One turn moves each row of this set onto another row. After a few examples, where does it send each row asked below?
J509: [-14  -7   1 -21  25  -6  11  -2  20  -3  24  10]
J964: [  1  -9  -7  18 -16  15  12 -15  10 -16  10  15]
J874: [-32 -14  26   2  -1  -5   2  -9  -7  -8  12   2]
J985: [-17   8   8 -18  24  -6  14  -1 -19   2  -3  -1]
J446: [ -1  -8  -8  11  19  -7  36  16  12 -29   6  19]
J878: [ 19  -1  14   7  -5  26 -13  13   8   1  -8  13]
J400: [-37 -11  -9  27   9  19  -1  -4  16 -10  -9  -4]
J599: [-13 -23  -8  34   6  17 -12  -5  10 -14 -10   2]
J549: [  2  14  -1  39  -1  10   6  19  30 -19   0   6]
J646: [  1   1  -8  38   0   8 -20   9   2  11  -2  -6]
J333: [-12 -12 -11  39   6 -23  12  -1   4   3  -8   2]
J355: [ 12  23  14 -10  16  -9  21  13  -5 -11   5  10]
J153: [-10  21  14 -17  23  21  10  11   3 -22   0   2]
J15: [-10  16 -11  27  -7   8  -6   8   5  21  11  -6]
J740: [-26  -5 -15  -9  14  16  17  -1  -9   5  13   1]
J306: [  4 -20  14  13  11  21  -9  11  14 -17 -23  17]
J929: [  7 -12  -6  27  -9  22  -8  -6   8 -15   2   8]
J762: [-24   6 -10  21  37  -7  18  30  12 -11  -5  -3]
J749: [ -6  11  30  18  -3 -24   4  16  -2   0  18   3]
J854: [  2 -30  11  10   9   4  -6  -3  -5   3 -23  13]
J91: [ -2 -18 -11  39   2  -6 -10  -2   0   3  -8   1]
J857: [-37   1  27  21  16 -15  -4  19   3  -3   0  -7]
J236: [-14  25  12   1  36  -8  10  25   0  -6  -9  -5]
J413: [ -9   1  13  -7  31  -9  26   6   1 -30 -11  10]
J287: [ -6   1   2  -6  30 -26  12  12  20   4  21   9]
J519: [-17  -7  34  13   1  -5   8   8  15 -35   9  11]
J438: [ 14   1  -6  42  -3  11 -11  14  15 -13   0   4]
J853: [ 21   0  14  22   6  -5 -10  25   6   9 -17  11]
J460: [  6   8 -13   3   7 -11  27  13  -6   7  20  11]
J650: [-19  19  -7   2  20  31  10  27  15  -9  12  -3]
J54: [ -7   2   4  -7  32 -10  11  15  35 -18  19  13]
J997: [-13  14   2 -16  26   0   1  14  27   5  26   3]
J128: [-26  -1   1  -7  40  -9   4  13  28  -3  13   3]
J42: [ -5 -10  12  17  15   6 -18  15  -1  17 -24  -3]
J895: [-16  17  30   7  -4  14  -6  15   9 -12  21   0]

J438 turns into J91
J740 turns into J650
J15 turns into J400
And these:
J42 turns into J306
J874 turns into J895
J355 turns into J985
J997 turns into J128

